(in the rows, 128 means zero)
Which row each row swaps with, under one turn or mirror
The rows were stretched afterwards, more along some directions than others.
z_874: [140 158 130 153 123 104 112 135 122 136 124 148 137 128 138 119 125 143]
z_446: [147 152 124 151 116 102 111 142 119 122 109 133 113 142 131 125 130 162]
z_174: [136 131 148 132 129 128 129 103 105 143 103 108 109 113 133 152  94 172]
z_425: [148 125 136 155 116 110 112  96 115 135 116 122 111 112 144 130  94 166]
z_980: [109 140 131 142 107 110 118 133 120 135 114 138 129 144 154 137 118 145]
z_751: [117 129 128 145 117 104 119 140 123 138 118 131 136 125 129 148 121 142]
z_677: [137 123 110 137 106  92 107  89 106 116  99 133  82 149 145 103 104 186]
z_689: [123 143 140 130 113 112 123 110 116 159  95 133 139 107 146 140 112 129]
z_127: [134 139 139 144 128 117 124 120 112 141 107 113 116 124 125 161 100 178]
z_640: [154 148 133 147 125 107 118 127 124 128 111 137 129 122 138 115 138 134]
z_981: [125 152 140 135 128 122 131 112 111 145  73 118 100 137 142 140 112 158]
z_693: [166 137 129 119 122 104 131  97 110 135  89 123 112 118 129 111 129 142]
z_887: [130 143 145 139 126 126 130 111 109 133  81 122 100 138 142 127 110 163]
z_320: [118 150 141 147 125 129 123 128 113 144  80 119 101 148 138 149  99 182]
z_79: [139 135 112 132 108 103 111  97 108 123  91 132  90 142 132 106 112 165]
z_306: [137 135 113 133 103  93 109  88 104 126  96 143  97 149 151  97 102 178]
z_434: [124 136 143 132 117 115 126  99 114 156 100 134 138 107 146 138 111 138]
z_362: [116 141 128 129 111 104 121 126 118 140 106 132 136 134 138 138 123 132]
z_545: [139 130 136 119 122 123 127 103 112 138  97 101  96 134 129 147  97 172]
z_905: [143 122 132 151 107 100 107 103 122 134 130 139 115 124 144 121 108 164]
z_780: [125 134 134 131 124 130 131 118 109 128  92 121  89 150 140 126 107 169]
z_846: [111 141 125 133 112  96 119 116 116 139 124 146 139 137 152 125 117 136]
z_500: [139 152 119 146 122 111 118 133 129 132 121 144 118 129 152 110 119 139]
z_989: [125 136 119 124 107 104 113 102 106 124  88 127  89 144 133 118 107 171]
z_648: [116 140 114 138 112  93 125 122 116 138 112 135 119 137 151 128 106 142]
z_158: [166 139 143 129 123 106 131 108 119 138  93 119 114 111 122 126 134 138]
z_313: [112 153 137 129 119 124 125 113 107 149  79 129 111 149 151 138  96 174]
z_270: [115 145 121 151 111 104 122 142 121 139 107 132 128 137 143 146 119 142]
z_424: [134 139 138 134 123 121 134 109 108 142  92 105 107 122 132 152  97 175]
z_637: [147 122 138 143 107  99 111  96 109 139 116 126 105 115 134 127  99 170]
z_324: [159 136 133 160 130  95 115 134 129 127 122 136 123 113 133 120 140 143]
z_691: [152 150 117 146 117 103 116 139 131 124 112 136 108 137 140 115 141 145]
z_9: [131 136 147 136 117 105 130 102 114 152  99 130 142 102 143 138 122 128]
z_736: [120 146 141 129 121 127 129 125 116 134  74 123  99 155 143 132 115 162]
z_449: [130 140 121 153 111  90 105 115 106 130  98 132  89 130 139 127 101 178]
z_244: [128 130 137 126 116 119 128 104 116 143 103 125 134 104 135 141 114 130]
z_321: [163 139 132 128 120  99 124 100 111 141  93 127 113 116 121 120 126 155]
z_982: [140 126 131 135 103 109 117  98 121 136 114 129 105 124 148 116 106 162]
z_869: [133 133 114 137 109  98 110 105 106 114  88 132  92 146 138 110 110 173]
z_121: [155 142 135 119 120 115 126 112 117 137  98 125 122 116 119 121 134 140]

z_637 swaps with z_174
z_449 swaps with z_780
z_640 swaps with z_362
z_693 swaps with z_689

Which row each row swaps with, under one turn or mirror
The rows were stretched afterwards, more along some directions than others.
z_583: [164 114 153  89 116 136 152 120 116 113 131 164 147 115 158 117 130 116
 136 135 159 147 104 156  96 111 125 133 124]
z_855: [124 129 144 115 131 124 145 120 136 112 125 143 120 117 132  82 132 137
 121 127 139 130 120 121 112 123 121 116 124]
z_237: [146 119 135 101 112 141 133 142 130 144 131 152 146 112 156 130 150 126
 137 111 137 141 124 165  95 120 128 115 109]
z_310: [160 130 133 104 111 128 129 148 133 120 127 137 123 107 164 101 129 141
 115 121 131 149  86 149 101 105 109 116 111]
z_349: [123 123 126 118 115 126 115 129 152 134 126 139 130  99 156 111 130 130
 124 128 115 127 122 144 108 129 125 124 117]
z_516: [147 125 142 127 110 113 133 133 130  95 132 156 145 104 143 111 133 123
 131 143 143 132 113 144 114 118 124 138 126]
z_636: [160 134 140  86 110 144 151 120 142 126 134 151 153 122 161  99 137 134
 130 114 131 130 114 163  91 105 111 117 120]
z_850: [147 138 144 105 123 132 151 107 138 120 104 155 148 121 136 101 130 113
 120 134 152 114 154 151 114 146 134 138 124]
z_91: [142 114 140 119 123 137 147 143 139 117 136 136 133 124 149 109 153 152
 139 124 148 132  95 124 111  89 126 121 110]
z_570: [136 118 134  95  95 134 131 117 136 130 142 142 151 114 167 119 146 139
 113 125 147 129 101 140  95 108 121 109 123]
z_256: [137 119 144 109 117 118 149 118 146 109 136 151 149 123 135 117 115 130
 127 122 143 138 100 142 102  86 130 113 120]
z_402: [124 139 151 116 129 111 142 128 144 124 145 141 124 110 130 113 133 132
 151 110 120 132 123 147  98  99 105 114 128]
z_11: [122 118 130 134 113 114 123 123 145 127 127 131 147 122 155  91 143 140
 115 129 121 114 117 131 121 133 112 112 125]
z_308: [149 125 123 134  99 126 140 127 130 114 123 131 138 111 167 115 136 139
 110 132 143 123 104 127 108 119 102 118 113]
z_182: [116 127 143 125 128 118 133 120 146 118 127 135 128 120 137  75 135 141
 118 127 126 119 119 122 116 125 117 112 124]
z_697: [125 120 138 126 122 109 119 119 118 114 149 151 138 134 134 113 128 123
 135 121 136 125 110 134 106 112 128 129 124]
z_977: [140 119 134  92  89 121 121 132 145 128 134 163 148 106 160 105 136 119
 120 128 136 132  91 160 113 124 120 120 122]
z_787: [158 117 153  90 120 134 155 121 117 116 129 159 144 115 150 118 133 120
 130 139 158 151 107 144  96 110 124 129 123]
z_377: [145 132 138 108 104 152 130 101 145 128 107 150 159 100 140 114 126 129
 101 142 143 132 132 153 124 159 104 139 135]
z_644: [144 134 151 102 104 127 140 129 141 118 126 146 137 112 143  99 117 132
 131 111 128 124  93 145 112 114 107 116 121]
z_513: [141 125 135 113 115 130 104 138 132 145 133 126 147 107 158 105 137 131
 136 122 118 140 111 152 113 133 105 125 118]
z_395: [150 143 146 101 106 132 165 123 149 120 126 157 145 112 128 125 138 120
 134 122 142 142 118 147 111 106 118 102 125]
z_920: [143 132 129 104 102 141 112 117 166 141 123 141 162 107 144 126 147 142
  91 139 117 131  94 141 100 117 116 116 118]
z_806: [118 133 133 108 114 113 103 127 145 123 136 142 130 103 138  98 121 134
 133 122 130 113 112 137 119 115 114 128 114]
z_5: [147 121 141 106 118 135 145 118 122 109 125 160 141 116 160 122 135 122
 149 143 156 124 127 145 128 133 114 128 133]
z_284: [153 140 143 104 110 135 169 129 146 119 126 152 143 112 132 121 144 122
 133 120 143 141 116 143 110 104 119 102 124]
z_685: [164 127 137 119 116 120 142 120 133 109 123 146 146 119 149  97 146 138
 129 127 136 136 108 128 105 107 121 120 115]
z_7: [137 130 154 105 140 116 158 116 133 108 136 150 164 123 127  95 140 120
 150 141 159 114 141 138 113 109 140 121 131]
z_593: [126 129 148 118 136 127 150 127 133 112 124 138 123 120 127  77 135 136
 123 128 142 127 123 118 112 120 121 117 124]
z_191: [157 121 131  96  97 129 125 144 138 124 125 150 132 103 170 104 131 131
 113 124 131 148  77 156 103 113 114 117 114]
z_664: [139 117 132 131 108 110 134 125 141 118 137 133 153 123 161 106 145 134
 123 130 124 118 111 141 117 122 110 113 128]
z_396: [147 142 148  98 114 124 165 121 152 113 125 163 141 109 128 106 138 115
 136 114 143 136 120 148 102 103 125 103 123]
z_817: [160 130 137 117 121 118 144 123 131 109 125 146 148 123 143  93 148 138
 129 124 139 137 115 126  98 102 127 120 114]
z_214: [132 129 141 118 114 125 125 126 139 117 137 147 128 119 157 107 136 122
 119 139 142 115  93 140  98 108 132 124 122]
z_272: [165 121 149  91 111 135 148 115 119 113 127 171 153 112 159 115 136 117
 136 134 151 145 108 163  88 113 120 136 124]
z_212: [125 134 134 108 114 105 125 122 144 121 133 147 135 101 137  99 129 125
 131 124 147 117 116 137 114 116 115 124 114]
z_760: [144 120 134 127 121 135 161 123 121 111 117 166 136 122 150 121 131 122
 121 126 165 134 126 133 123 126 133 135 126]
z_331: [132 132 153  96 123 104 140 128 142 116 148 145 139 105 144 106 129 127
 147 121 126 117 131 157  98  96 116 104 128]
z_381: [137 145 135 129 104 115 130 117 141 115 137 137 134 106 138 136 143 123
 111 140 134 123 101 132 131 120 116 124 127]
z_60: [160 128 133 103 110 130 122 150 130 126 123 132 135 105 162 108 132 141
 114 123 132 150  85 150 100 106 108 116 112]
z_876: [135 140 148 116 141 122 140 143 133 123 135 122 125 124 129 102 123 140
 144 117 125 134 129 140 105 100 102 121 123]
z_6: [166 119 115 110  96 158 154 110 132 130 110 159 162 116 170 128 144 130
 116 132 139 136 117 148 135 149 111 110 112]
z_373: [130 130 153 119 114  92 127 131 151 113 155 133 117 107 145 100 139 133
 116 119 133 124  78 133  97  97 111 128 131]
z_344: [148 130 134 126 103 142 149 117 126 118 129 145 152 130 133 122 138 129
 127 148 156 122 130 137 139 141 107 135 132]
z_882: [121 126 153 115 131 118 146 123 137 111 128 143 123 120 130  78 129 134
 125 124 142 128 122 120 106 119 124 118 124]
z_744: [151 149 141  94 105 117 138 117 140 110 120 142 148  97 134 100 108 112
 129 133 134 132 125 156 119 139 100 121 137]
z_897: [140 126 146 105 130 109 157 124 124 104 112 167 145 109 125  97 141 113
 128 145 148 139 123 135 100 113 124 128 130]
z_639: [125 141 151 118 136 122 138 133 138 126 144 124 125 117 124 108 126 139
 147 114 120 128 130 142 110 103 102 115 127]
z_421: [141 126 124 137 121 116 138 159 122 116 144 123 129 115 164 107 162 154
 138 122 124 131  95 133  96 103 128 118 117]
z_245: [153 129 132 121 101 135 139 150 132 119 143 131 140 114 158 137 135 140
 141 134 133 134 102 142 119 103 107 119 122]
z_267: [136 128 157  99 108 128 139 125 132 126 143 147 146 119 145  97 127 113
 127 119 135 131 108 157  87 116 120 113 130]
z_666: [150 142 141 101 112 130 163 123 147 116 123 161 142 111 131 117 143 120
 133 116 147 144 118 144 104 105 125 105 121]
z_367: [129 123 156 105 141 109 155 114 135 111 136 152 161 124 132  96 138 116
 148 140 161 110 139 139 105 108 143 119 129]
z_919: [142 128 152 112 113 131 143 113 144 116 119 143 162 100 151  98 141 127
 117 129 135 120 106 139 120 125 112 107 119]
z_298: [133 126 142  93  97 123 132 117 147 127 137 167 155 112 141 115 135 114
 136 133 145 124 115 162 126 132 119 122 130]
z_889: [160 126 141 113 128 113 145 119 129 109 124 148 154 127 140  87 139 131
 135 130 144 132 121 128 108 106 129 126 116]
z_893: [132 127 133 114 132 114 123 134 121 129 140 141 144 109 128 104 155 151
 117 122 139 122 114 127 108  95 136 125 117]
z_778: [161 125 141 114 129 112 148 122 129 106 122 148 152 128 143  87 145 129
 135 130 143 131 121 129 104 105 128 126 117]
z_530: [127 129 151 133 117 118 149 117 133 112 144 144 120 126 148  97 126 118
 148 121 136 119 131 145 113 126 115 120 121]
z_879: [152 147 160 120 113 123 153 129 139 112 134 120 136 108 156  90 151 134
 130 140 148 116 117 133 114 123 102 109 124]
z_948: [144 120 141 111 118  87 142 128 140 119 147 141 151 115 141 111 139 117
 133 128 143 127 113 150 107 103 123 120 124]
z_683: [163 127 136 103 111 126 128 148 130 124 126 136 130 107 162 104 125 139
 115 123 132 154  85 148  99 104 111 118 110]
z_773: [137 106 151 105 104 107 139 121 162 112 137 157 137 110 151 108 130 124
 139 124 141 127 109 145 129 112 101 112 116]
z_795: [156 129 150 121 124 104 147 149 124 122 122 142 121 123 150 103 136 143
 138 128 137 143 109 137  87  95 111 125 111]
z_120: [132 130 160 124 127 103 154 137 135 116 139 144 127 118 132 112 150 136
 142 126 157 119 109 139  87  97 138 112 126]
z_82: [127 116 136 122 121 114 144 119 168 108 125 155 127 126 149 103 135 119
 117 127 133 125 101 118 106 121 127 132 127]
z_985: [130 146 152 111 114 131 155 120 136 108 140 169 150 115 139 112 134 113
 139 138 162 128 123 160 111 122 141 121 127]
z_991: [120 133 123 110 115 124 108 125 152 127 133 133 144 111 155 104 121 130
 135 115 129 124 134 147 129 128 103 126 123]
z_542: [128 135 132 112 120 103 140 124 146 112 152 150 131 125 133  90 137 126
 135 109 123 111 102 134 124 101 115 107 117]
z_250: [128 134 131 111 112 130 143 101 154 118 141 153 145 106 146 126 137 122
 136 124 128 136 109 139 133 124 104 114 133]
z_797: [159 133 139 118 106 134 157 146 133 114 143 135 143 117 155 133 139 135
 144 133 141 135 106 143 117 100 114 115 125]
z_799: [147 106 136 106 104 112 132 115 138 114 128 145 146 129 140 110 122 140
 122 125 134 123  94 138 110 108 101 112 127]
z_168: [142 115 133 122 103 129 144 123 138 117 122 140 139 108 176 117 137 130
 112 128 145 122 102 136  99 116 118 108 115]
z_754: [154 131 129  95 101 130 117 130 122 134 138 148 145 101 153 124 135 119
 136 124 130 140  97 176 103 118 114 118 118]

z_367 swaps with z_245
z_344 swaps with z_948
z_920 swaps with z_82
z_778 swaps with z_395
z_664 swaps with z_298
z_754 swaps with z_530
z_639 swaps with z_583
z_876 swaps with z_787
z_985 swaps with z_421
z_797 swaps with z_7

